One hidden turn or mirror swaps the rows below in pairs. Which row is each named row swapped with?
The rows were stretched afterwards, more along some directions than others.
j247: [-1.599,2.408,0.479,1.450,-0.796,-0.089,-1.378,-1.492,0.484,0.893,1.666,0.268,0.426,3.499,1.351,-0.647,-1.947,-1.418,1.392,0.947]
j600: [1.197,1.900,0.007,-1.250,-1.877,-0.560,-0.336,-3.201,-1.641,-1.416,1.969,-0.910,-1.415,1.529,-0.272,0.353,1.152,-0.750,-2.258,-2.147]
j627: [3.505,0.150,-1.059,-0.938,2.613,0.759,0.142,0.002,-0.399,-1.395,-1.940,-0.460,-0.299,0.613,0.789,0.654,0.279,-0.542,-1.018,0.127]
j869: [-0.146,1.821,-0.555,-0.684,-0.055,-0.161,-1.024,-3.507,0.526,-0.602,2.667,0.020,-0.706,3.090,0.427,-0.589,0.409,-0.694,-1.748,-0.803]
j909: [-1.506,1.166,0.735,2.273,0.032,-0.109,-1.219,-1.369,1.423,1.094,2.076,0.607,-0.066,3.326,0.721,-0.899,-2.175,-0.841,1.362,0.903]
j854: [-1.752,1.834,1.044,1.434,-1.054,-1.089,-0.895,0.127,0.490,0.918,2.346,-0.164,-0.576,1.748,1.449,-0.050,-1.387,-0.681,0.883,0.641]
j388: [-2.152,1.803,0.031,1.694,-1.059,-0.973,-1.479,-0.921,-0.092,0.646,1.946,-0.079,0.427,2.188,1.008,-1.886,-0.783,-0.664,1.468,-0.191]
j618: [3.365,0.225,-0.635,-0.762,2.570,1.106,0.203,-0.099,-0.208,-1.313,-1.954,-0.185,0.095,0.863,0.540,0.818,0.299,-0.226,-1.314,0.154]
j277: [3.279,0.076,-0.578,-1.182,2.427,0.690,0.107,-0.253,0.037,-1.066,-1.782,-0.865,-0.041,-0.131,1.206,1.001,0.396,0.065,-1.158,-0.219]
j490: [-1.798,2.640,1.833,1.681,-1.324,-0.529,-1.758,-0.341,0.149,1.001,1.349,-0.129,0.856,2.015,1.187,-1.068,-1.290,-0.955,0.856,0.295]
j660: [-1.322,1.965,0.368,2.460,-1.104,-1.179,-0.920,1.304,0.257,-0.058,1.645,-1.335,-0.927,0.795,1.599,-0.481,-0.548,-0.837,-0.412,-0.713]
j4: [3.528,0.244,-1.042,-0.630,2.269,0.720,0.345,0.291,-0.128,-1.547,-1.564,-0.688,-0.395,0.883,0.295,1.073,0.462,-1.223,-1.438,-0.049]
j830: [-0.778,-0.801,-0.526,2.425,2.683,0.052,1.122,-0.093,1.520,-0.230,-0.413,0.525,1.990,0.784,-0.413,-0.275,-1.178,-0.155,0.405,0.358]
j751: [1.621,1.329,-0.164,-0.657,-1.067,-0.561,-0.324,-3.576,-0.638,-1.020,2.336,-0.301,-1.628,2.036,-0.159,0.029,0.358,-1.215,-2.036,-1.497]
j198: [-0.853,-0.323,0.416,2.334,2.736,0.236,0.672,0.663,1.378,0.764,-1.246,-0.076,1.729,1.252,0.599,-0.636,-0.990,-0.269,0.317,1.037]
j546: [1.632,1.352,0.354,-0.030,-0.794,0.197,-1.223,-1.512,-0.460,-2.016,2.240,0.260,-0.520,2.671,-1.507,-0.721,1.377,-1.288,-1.948,-1.084]
j760: [-0.102,1.117,0.103,-1.357,-1.330,-0.469,-1.158,-2.218,0.165,-0.457,2.054,-0.485,-1.609,1.415,0.318,-0.291,1.132,-1.167,-1.618,-1.631]
j609: [-1.230,2.705,1.137,1.081,-1.776,-0.389,-1.699,-0.336,-0.485,0.131,2.600,-0.363,0.289,2.051,1.103,-0.581,-0.932,-0.684,1.008,-0.358]
j330: [-2.195,1.757,0.215,0.873,-0.439,-0.474,-0.259,-0.449,-0.224,-0.017,2.459,-0.267,-0.821,2.259,1.089,-0.396,-0.757,-1.092,0.881,-0.538]
j880: [3.034,-0.688,-0.805,-1.281,2.217,0.200,0.542,-0.304,-0.352,-0.534,-2.060,0.332,-0.091,0.352,0.465,0.762,0.210,-0.323,-0.805,-0.226]
j197: [1.374,1.774,0.192,-1.038,-0.262,0.254,-0.603,-3.091,-0.235,-1.025,2.684,-0.009,-1.462,3.421,-0.031,-0.447,0.894,-0.877,-1.335,-0.311]
j643: [1.242,3.201,-0.398,-1.495,-0.905,0.938,-0.932,-2.932,-0.753,-1.786,2.852,-1.694,-1.069,1.915,1.065,0.299,0.741,-0.326,-1.244,-1.460]
j664: [-0.799,2.262,0.306,2.686,-0.632,-0.735,-0.670,-0.725,0.025,-0.180,3.440,-0.200,0.557,2.676,0.335,-0.385,-1.606,-0.424,-0.318,0.342]
j512: [-0.820,-0.029,-0.423,2.295,2.707,-0.349,0.624,0.957,1.762,0.214,-0.396,0.563,2.052,0.868,0.318,0.006,-1.561,-0.596,0.699,0.939]
j978: [0.526,1.940,0.117,-1.178,-1.493,-0.673,-0.763,-2.236,-0.649,-0.970,2.580,-1.016,-1.292,1.024,-0.173,0.344,1.400,-0.295,-2.542,-1.352]
j335: [-0.430,-0.280,-0.120,2.346,2.830,-0.436,1.349,1.072,1.684,-0.086,-0.783,-0.077,1.334,0.322,0.273,0.588,-1.259,-0.740,-0.168,0.409]
j182: [-2.070,1.690,0.335,1.204,-1.132,0.618,-0.213,-1.143,0.225,0.014,2.473,-0.014,-0.183,3.549,-0.510,-0.527,-0.690,-2.239,1.665,0.671]
j374: [3.563,-0.048,-0.582,-0.594,2.432,0.728,0.123,0.274,-0.103,-1.184,-2.065,-0.545,0.200,0.285,0.628,0.690,0.432,-0.406,-1.352,0.109]
j272: [3.506,0.227,-0.820,-0.598,2.095,0.391,0.299,0.024,-0.275,-1.438,-1.994,-0.814,-0.127,0.123,0.653,1.295,0.401,-0.354,-1.455,-0.471]
j662: [-0.240,-0.057,-0.270,2.468,3.123,-0.219,0.969,1.046,1.454,-0.381,-0.731,0.055,1.697,0.576,0.339,0.286,-1.061,-0.055,-0.101,0.252]
j927: [-2.092,1.036,1.018,0.090,-1.677,0.194,0.503,-0.616,-0.476,0.452,1.810,0.323,-0.716,1.739,0.292,0.500,-1.143,-2.000,1.168,0.066]
j389: [-1.449,1.514,0.379,0.460,-2.292,0.109,-0.751,-0.395,-0.550,0.051,2.141,-0.334,-0.964,1.440,0.654,-0.379,-0.683,-1.434,1.932,-0.117]
j9: [3.343,0.290,-0.898,-1.165,2.594,0.270,-0.350,-0.473,0.247,-0.876,-1.243,-0.100,0.205,0.532,1.241,0.552,0.150,0.101,-1.131,0.196]
j630: [2.785,-0.395,-0.470,-0.854,2.388,0.502,0.399,-0.250,0.170,-0.554,-1.986,-0.798,-0.752,0.864,0.834,0.427,0.825,-0.728,-1.779,0.070]
j77: [2.061,1.562,-1.191,-1.244,-0.780,0.253,-1.135,-2.036,-0.937,-1.532,3.106,-0.962,-1.879,2.140,0.651,0.334,0.638,-0.368,-1.689,-0.951]
j844: [3.646,-0.245,-0.518,-0.907,2.451,0.113,0.057,-0.504,-0.235,-0.829,-1.752,-0.179,-0.340,0.926,0.739,0.710,0.417,-0.072,-1.484,-0.113]
j901: [-0.572,-0.670,-0.380,1.842,3.687,0.600,0.694,0.607,1.354,-0.240,-0.711,0.331,1.977,1.318,0.135,-0.541,-0.718,0.221,0.342,0.542]
j768: [-0.721,-0.363,-0.201,2.576,2.687,0.408,1.213,0.650,1.457,-0.206,-0.815,0.590,1.981,1.133,-0.453,0.144,-1.273,-0.464,0.226,0.646]
j48: [3.500,0.144,-0.275,-0.775,3.344,0.174,-0.144,0.492,0.372,-1.202,-1.871,-1.053,0.067,0.762,1.039,0.420,0.622,-0.586,-1.850,0.223]
j85: [2.835,-0.735,-0.740,-1.154,2.745,0.683,0.287,-0.210,0.003,-1.166,-1.720,-0.165,-0.204,0.445,0.426,0.329,0.798,0.010,-1.549,0.131]
j181: [0.328,2.023,0.164,-0.597,-1.215,-0.409,-0.479,-2.411,-0.790,-1.479,3.055,-0.536,-0.961,1.153,-0.492,-0.681,1.440,-0.200,-2.170,-1.654]
j356: [0.855,2.037,0.059,-0.912,-1.594,-0.988,-0.914,-1.769,-0.616,-1.378,3.114,-0.676,-1.718,1.651,-0.037,0.244,1.149,-1.166,-2.372,-1.944]
j876: [-0.064,-0.150,-0.002,2.423,3.051,0.272,0.508,0.354,1.587,-0.058,-0.248,0.434,2.179,1.277,0.399,-0.380,-1.300,0.213,0.475,0.745]
j93: [3.748,-0.178,-0.534,-0.248,2.319,0.195,0.621,0.130,-0.324,-1.236,-2.349,-0.362,-0.201,0.985,0.082,1.122,0.118,-1.137,-1.733,0.094]
j769: [0.896,1.227,0.096,-0.068,-1.317,-0.848,-1.089,-2.864,0.305,-1.276,2.780,-0.188,-0.837,1.836,-0.561,-0.532,1.267,-0.240,-2.169,-1.419]
j870: [-1.231,2.908,0.757,1.733,-0.994,0.095,-1.853,0.909,-0.114,-0.181,1.530,-0.589,0.318,2.464,0.899,-0.874,-0.697,-1.386,1.418,0.733]
j223: [1.299,2.264,0.266,0.038,-2.077,-0.302,-1.735,-1.744,-1.193,-1.182,1.388,-1.992,-0.457,0.040,0.831,-0.623,1.429,0.867,-2.388,-2.152]
j537: [-0.695,-0.569,0.149,2.384,2.645,0.066,0.987,0.965,1.067,0.008,-1.173,0.418,1.996,0.836,-0.329,-0.277,-1.069,-0.353,0.109,1.041]
j263: [-0.662,-0.123,-0.253,1.710,3.306,0.006,1.013,1.406,0.806,0.206,-1.207,0.685,1.942,0.821,0.098,-0.229,-0.977,-0.371,0.444,0.621]
j810: [-0.892,-0.181,-0.267,2.415,2.854,-0.122,0.932,1.255,1.078,0.006,-0.863,0.157,1.671,1.264,-0.287,-0.021,-0.923,-0.782,0.260,0.579]
j75: [-1.270,2.049,0.016,1.687,-1.196,-0.723,0.424,-1.343,0.962,-0.382,3.258,-0.577,-1.100,2.402,0.786,0.752,-1.675,-1.947,0.399,-0.432]
j377: [0.231,1.627,0.718,-2.213,-0.378,0.440,0.049,-2.810,-1.056,-1.061,2.546,-0.046,-0.941,1.409,0.053,-0.017,1.333,-0.109,-2.344,-1.404]
j639: [-0.236,-0.625,-0.151,2.290,3.176,0.151,0.831,1.144,1.612,-0.103,-0.843,0.298,1.875,0.656,0.219,-0.237,-0.973,-0.212,0.215,0.687]
j533: [-0.688,1.782,1.144,1.849,-1.042,0.814,-1.816,0.202,-0.232,-0.599,1.739,0.448,1.127,3.016,-0.537,-1.352,-0.568,-1.288,1.499,0.408]
j42: [-2.123,1.613,-0.092,0.933,-0.618,0.670,-0.887,-1.155,-0.070,0.229,2.367,-0.339,-0.085,2.432,0.806,-0.920,-1.152,-1.360,2.050,-0.082]
j764: [0.946,1.636,-0.801,-0.983,-1.033,-1.026,-1.455,-2.297,-0.915,-0.782,1.762,-0.591,-1.503,1.809,0.657,-1.137,1.226,-0.732,-1.336,-1.470]
j158: [0.687,1.796,-0.203,-0.046,-1.268,0.548,-1.052,-2.622,-0.306,-0.843,1.387,-0.780,-0.831,2.530,-1.221,0.051,0.324,-1.795,-1.398,-0.743]
j949: [-0.082,-1.053,-0.034,1.873,2.949,-0.371,0.629,0.754,1.985,0.074,-0.896,-0.203,1.480,0.902,0.367,-0.052,-1.010,-0.714,0.280,0.684]

Swapped with j949: j48
Swapped with j512: j9
Swapped with j197: j182
Swapped with j388: j764
Swapped with j927: j377
Swapped with j537: j85
Swapped with j4: j876
Swapped with j389: j181
Swapped with j330: j600
Swapped with j533: j546
Swapped with j760: j490

